The rows of Y fall into several groups, and each row is roughly a mix of its group's hidden directions.
Y, 143 rows:
[[-16   8   8  -7   7  13  11  -1 -16  -4  -1   3 -26  20   4]
 [  1  13   4 -19  19 -11   3   7 -15  11  15   4   3  21  -2]
 [ -3   6  21  -6   8  -4   9  15 -23 -11  -9  -1 -12 -18  -4]
 [ 14  17 -18 -12 -14  -8   7 -10   4   9  15  -3 -13 -14  10]
 [  8 -19 -10  21  10   6  -1   3   7 -16   8 -11 -10 -14 -15]
 [  8 -13   7   6   9 -13   1 -24 -12 -15  18 -11  -3 -13   0]
 [-17   9  -5  -3  -4 -30  -4  -3  -8  -2  10   9  24   0  -1]
 [ -1   1  12 -22  15  10 -16  14  -7   6  24  -6  -3   6  -3]
 [ 12 -15  19   5  25 -12  -1   6  13  -2 -18  -3   7  -3  -1]
 [-10  32   3 -14  -9  -7  11  -3  -4  10   4  11  15   8  -5]
 [ -2  13 -12   7  -6  36  -4   7   2  -6   2  17  -9   1   0]
 [ 11  22  -6 -25 -10   3   7 -18   2   8   3   9   3  15  -2]
 [  5   9 -17  -9   7 -30   3  -8   5   6  17  15   0   4  10]
 [ -2  15  10 -27  -5 -21  -9   3 -11  19   1  -1   5   5  -3]
 [  3 -16 -21 -15   0  17  -8   4  11 -19  -3   0 -16  10  -5]
 [ -9 -17 -13   7  14 -12   6  11  10 -25   4 -13   9  -4   8]
 [ -1   5  24 -11  12 -30   2  -5  -6  -1   0 -10  -2   4  14]
 [ 19 -10 -10   4  -5   0 -22  -5  13  13  -7 -20  -5   2 -14]
 [ -7   0   3   6   9  33   9  14  11   2  -7  -2 -22   1  -1]
 [ -5 -16  -8   7 -14  14  15  -1  16 -12  -3  -4 -12  22   6]
 [-14  12 -11   0 -14  22  10 -17 -18  -2   0  -2  -8  12  -7]
 [  3 -25   4  -6  -4  14  -8 -20 -10   1  -5   7 -14  10  17]
 [ 14   3 -14   2   1   2  16   9  23  12   5  18 -18   7   0]
 [-23   3   9  16  -2  -9  20  -8 -16   7   6 -13  -1  -9 -13]
 [-12   7   2  -4   8  22  12  13 -11  -5 -21  19  -8   5  -3]
 [-25   4  -5 -10   8  14  14  -7 -19 -10   7  -8 -10  -6 -13]
 [ -1 -14  16   0  16  28  -1   0 -16   6  -8 -11  -7  11  -2]
 [-26   8 -19  -2 -20  -9   4  -9   5   3  -6  11  -1   4 -15]
 [  4 -11 -11 -11   8 -11 -15  -1   8 -18  20  -8 -10 -15  13]
 [ 17   1   7  -9  -7 -19 -11 -10 -17   5  -4  -3  -1  10 -26]
 [  3 -21 -21   2 -10   0 -16 -17  -7 -14   1  14  -4  10 -10]
 [ -3 -11  -1  14  -3   6  -6  14 -15   6  -1  -1  14  33   2]
 [ 21  -7 -10   3  17 -13  -7  -6   7   4   9   5   8 -17 -22]
 [  4   9  14  12  17  17   2  13 -19 -12 -15 -11   4  -6  -7]
 [ 14 -15   2  -7   4 -21   0 -28  -5  -9 -17  -7   1   1  -2]
 [ 19  17   4 -17  -3   8  -7 -14 -18  17  -1   8  -2  13  -5]
 [ 19  12  -3   2 -19  15   7 -13   3   9 -11  21 -12   1  -7]
 [-24  -3 -13   9   1   1  11   8  20 -18   3 -13   8 -11   7]
 [-13   6   3  33   7  -6   2   6   2  -6   3 -14   7 -19  -7]
 [-12   2 -19   1   8  -8   6  -3   5 -19  -4 -20  24  10   1]
 [-13   8   2  11 -12  -5  30 -16   1   7 -11  11  10   9   5]
 [-29  -1   9  -4 -10  14  13   4  -4   7 -10 -12  17  -8  -9]
 [  3  -1   2  10 -13 -18   5 -21 -21 -11 -17   7  12   1  -5]
 [  0  13  -4 -18  -3 -16  17 -10  11   6   5  14   9  23   3]
 [ 12   6 -22  -6   6 -12  -7 -15   2  20   3 -17  -1   0  17]
 [-19  10  20   1  10  14  -4 -19 -17  -1   2  -6   8  10  12]
 [ 11  -4  22   2   4 -10  -4   4 -24  13  -6  10 -18 -12   1]
 [ 10   4  -4  17   5 -20 -14   2  -1  -7  -5   9  30   5  -1]
 [ 14   5 -18   2   7 -14   1 -10 -15  -8  -9  25   4  15  -3]
 [ -2 -26   0  17  11  12  -6   0  10  -4  -8 -12 -11  19  -7]
 [ 27   6   6 -24  -2   2   3  -1   0   7   4  17 -15   9  -8]
 [ -3   5  10 -11  22 -16  -9 -11 -22  -1 -10  -8  10 -11  -8]
 [-16  12  11   8  21  -1  14 -15  -8  -2  10 -14  14  -2 -12]
 [-16   7 -19  -1 -14  15  18  10   7   2 -11  11  -6   7 -17]
 [  7 -18  10  -4   0  22 -16  -4  -7  -5  -9   0 -11  15  20]
 [ 11 -11 -19  15 -16   6 -15  -7   5   0   6   3  23  -3 -12]
 [  1   5   4   7   2   1  -4  22   9  26   0   9   6 -16  21]
 [ 20  11  -4 -11   7 -19  13   5 -18  -4  -5   2 -14   1 -18]
 [  6  13   8  -6 -12 -30 -10  -1   2   6  22  -4   5  -6   7]
 [ 24 -13  -1 -17 -12   8   0  -5 -19   0 -16  12  -1   7   8]
 [ 10 -18  17 -10  11 -19  -8 -13 -10  -1  -7 -15   0   6  14]
 [-16  -4  11  -1   7 -18  -6  -2 -13  -5 -12 -26  14  -9   7]
 [  9  -5  17   4  15   1   9  12 -12 -10 -24 -13   2  -1  17]
 [ -2  18   1 -24   4  -8  22  -8  -2  -5   0  11   9  10  16]
 [  7 -14  -5 -19   8 -28   9 -12  10   0   9 -12   0   7  -9]
 [ 16   1   4  35  -7   3  -5 -14   0  -8  -3  13  10  -7  -2]
 [ 24 -11   0  12  -2  11 -14  -7   8  -2 -15  -3  17  11  14]
 [ -2 -25 -17  -1 -15   0  -7 -14   0 -10 -14   1   4 -11 -17]
 [ -6  -5 -15  10  -2  12   3  10 -11  -8 -25  -2 -16  21   3]
 [  8  -5  -4  22   4 -13 -22   0  22   8  12  -1  10 -10  -5]
 [ -9 -11  13   0  21 -10  10   5   7   2   6  -3 -10 -13 -27]
 [  6   1   1  -4  10 -11  -2   4  11  20  -4   0  11  33  -9]
 [  3 -15  18 -14  10   0 -17  -2   7 -18 -10  15 -10  -2  15]
 [ 12  21 -12   1  -9  -6   0  20  22   0  -4  14  13  -1  -3]
 [  1 -15 -19  16   4   3  -6  -7   7 -15  -6  -5  23  17   2]
 [  7  -3  -4  16  11  24  -6  11  16 -10 -15   0 -19   4   5]
 [  5  18 -13  -5 -10   2  25   8  10   5  15  18   3  -7  -7]
 [ -7 -22  19   3 -11   4 -18  -4   6 -11  -9 -12   5 -18   6]
 [  6  20  13 -18  14 -19  10  -5  -3   2  -2  -3  21   7   5]
 [-12  10   3   5  -3  21  30 -13  -4 -10  -1   6   4  13   7]
 [  8 -21 -19 -11  -9  10  16   7   0  17   0   1 -12  -6 -13]
 [ -7  27   5 -17  -8   2  12 -15   2  17  -7   1   3  -1  15]
 [ 14   1  -4   2  -2 -20   6   2   8  11  12 -17  -2 -25 -16]
 [  2  10  -8 -10   6  19  -9  15  -1  -2 -29  13   5   8  -8]
 [ -1   8  23 -14   4 -22   1   7 -16  15  -4  -6 -12  -6 -10]
 [-11   3 -28  -3  -3  10  15   3  20   1  -1  15   0   1 -15]
 [ -5   1   4  -2  13 -11  21  13 -11   3 -29  -9 -11   9   2]
 [-23 -16  -7  12   7   1  18 -18  -2   1  13  -7  -8 -12  -3]
 [-11   9  -8  11 -11  14  22   4  -5  15 -11  22   1  -9  -5]
 [ -5   0  -3   4  20 -13  26  -2   2   2  15 -10   5 -21  -6]
 [ -4  -1  -2  14  -5  -6 -20 -15   1 -25 -19 -13  -1   6   8]
 [  9  22  -3 -26   7 -15  20   0  -6  -3  -4  -1  -2   8  -6]
 [ -8  -6  -2 -28   0  -8   5 -22  -8  -5   2  -6  -6  21 -11]
 [-13 -18   8   3  14 -10  15 -12  -6  -5  13 -25  -8  -5   6]
 [ -4 -13  14   2 -13  16  -5  -6 -16 -10 -20 -11  12  -4 -15]
 [ -2   7  26 -29   7   6   1   7 -10   1   8   4  -8  -8  12]
 [ -2   9  -2 -10   0 -12 -17  -4 -13  19  24 -11  -4   5 -15]
 [  4 -17  11  29   2   9   0  11   1   0 -19  16  -1   5  -3]
 [ 16 -24  -3  -9   5   8   7   0  12  11   9  -2 -21 -10 -14]
 [ 15   4 -14   4  -5  -5   2  32  -7   9   3  12  -2 -10 -13]
 [  7   7 -28   7 -20  14 -14  -3   0  -5  12  12  -6   4   5]
 [ -2  -4   3   5  -4 -20 -17 -17 -28   5   1 -14   4 -10   0]
 [ 10  15  -5   3  10 -12  14 -14   0   3 -21  -7   7  15  19]
 [  8   8  15 -11   2   6  16  -1  -7   2 -13  17 -13 -14  22]
 [  8   5 -24  13 -22   1  -2 -19   7   2   1   6   2   7 -17]
 [ -1 -14  19   3  -1  21  -4   7   9  -4   3  26   6  16   2]
 [  4   5  -9  -3 -17  15  15 -13  17 -11  -7  14  -4 -12  17]
 [ 27   0  15 -12  -4 -15  -9  14   4  16  10  -4   2   4  10]
 [-19  20 -17   4 -12  11   9   0 -18  -1   8  10  -1   2 -16]
 [  4 -12   3  -8  15  15 -22  -2   2   4  -2 -18  12   4  21]
 [  5 -10 -12 -16  -5   2   9  20  22  13  12  -5 -11  11  -7]
 [ -1  20   6  10  -8   1 -22 -11 -10 -22  -2   5   9   7  15]
 [ 29 -15  -7  -2  -7  -2 -10 -17   1   4   6  20  -7   8   7]
 [  7   5  -7   9  17  16  11 -15  -2   3  -7  20  12  19  -6]
 [ -6   2  14  12  22  -9   4  11 -16  -6 -11  10   8   9 -21]
 [ -6  -7 -20   3 -22  30   2 -10   2   1  -4  -9  -5   0  -5]
 [ -3  11  11 -27  21  -3   0 -11 -17   6  -9  -1  12   8  -3]
 [  1  -6  -4  14   4  -3   1  20   1   2   6  -4  -6 -17 -33]
 [ 20  -4   5  25 -15  -1 -18  -6  14   1   5   3   6  12 -10]
 [  4 -24   8  11   8  15  -9   0   3 -12 -14   2  10  -3  23]
 [ 16  -6  -8   6   9 -21   7  12  -6  -5   2   7  -8  14 -25]
 [ -7  14 -24 -11   6   2   6  -6   7  -8  13  -9  19  18   1]
 [ -8 -15  24  -5  11  -6   8  13   3 -12  -3  17  11  14   9]
 [-21  19  13  -1  -5 -17  -6  -1 -19   8  -8 -11   7   1 -14]
 [ 17   4   9 -16 -15  -3 -10  -4   8  -1  -4  -3   6 -21  24]
 [ 10  -7   9 -24  20   7 -11   4   1   8  -9   0   4  10  21]
 [-13 -12   3   9  -4  29  12  -1  -9   7 -19   4 -10  12   2]
 [  6  19  -7  -4 -24 -13  10  11   4   4 -14  20   6   0   3]
 [ 12  -8  10   7 -13   4 -16  -9 -15  10   4   9 -20 -21   1]
 [  2   4  24   6  27  -5  -2  19  10   2  12   1 -11   3   2]
 [-20  -7  29   3  -1 -14 -11   7  -9   6  -7 -13   6  -5 -10]
 [-12  -4   2   4  15   0  15  23   2   5  -1  -5 -23  -6 -19]
 [ 10   0 -17  -8 -20  24   5   0   7   4  -2   2  -9 -23  -4]
 [ -4  -5 -11  -5   9 -18  -7   9  18   5  27  17  -6  -5   2]
 [ 15  -6 -12 -11  -6  18  14 -12  -5  18   5   4  -5  20  10]
 [-16  -9  25  11  -6   7  -6  14  -3   6  13  16 -12 -10  -5]
 [ -1  -5  10   6  -6  23  12   2 -17 -13   8 -15 -17  10 -12]
 [  4   7  -5  -2 -10   9  17   1  10 -12 -18  16   5  13  24]
 [ -8  12  -4  -8 -20  20   8 -16 -17  -9 -15  -1  -5 -10  -6]
 [ 17  -7  -7  14   0 -16  -8 -13 -24   0  -5   7   6  14 -13]
 [ 20   2  17   3  27 -12  12  12   0   5 -16   1  -1  -1  -3]
 [ -4   7  -8 -16  24   8   0  16 -10 -14  14 -18   2  -4   5]
 [ 12  10  -9   6   8  -6  -2 -15  29   0  16  -4  -6 -17   3]]

Here is one row of each group, with its name. Which group are the others in?
[-14   9  -6  -5   3  19  20   3  -5  -2 -23   0 -21   3   1]
R
[  1   5 -10   5  -4  -3  23  -5   5 -13  -4  25  11  20  -2]
H
[ 13   5   2 -13 -13  -3   6  24  -7  11 -10  -2  -7   9 -24]
E

[ -9  -4  -8   5  27  -2  12   2   9   2  -6  10 -14  24   5]
R
[ 10  -7  -3 -29  -9 -12 -13  -2   1  -9  17  -9 -13  12   0]
E
[  9   0 -15   4 -14  12  -5 -32 -13 -10  -3   4   4   9  -8]
R
[-11  -5 -21   5  -4  18  -6 -17  23 -10  -2   8  -3 -11  -4]
R
[ 17  14   0   3   5 -27  -1  -5   8   0  17   2  16 -14  -8]
E
[  6   9  -9  23 -18   3 -10   3  13  -4  10  19   3 -14  11]
E
[  2   7   6 -10  12 -11  -1  -3  15   0  19  -4 -28  -3  17]
R
[ 15  12   6  10  17   1  17  14  14  10 -16 -12  -1 -13  -2]
R
[-19   7  -1   6   9 -12  10  10   5   1  -1  -3  20  26 -12]
H
[-15  15  13  17  16 -11  -8  -5  -5 -17   4   4   7  -1 -19]
R
[-13   3  16   0   9   9 -12  21   8  23   5 -13  -4   5 -12]
H
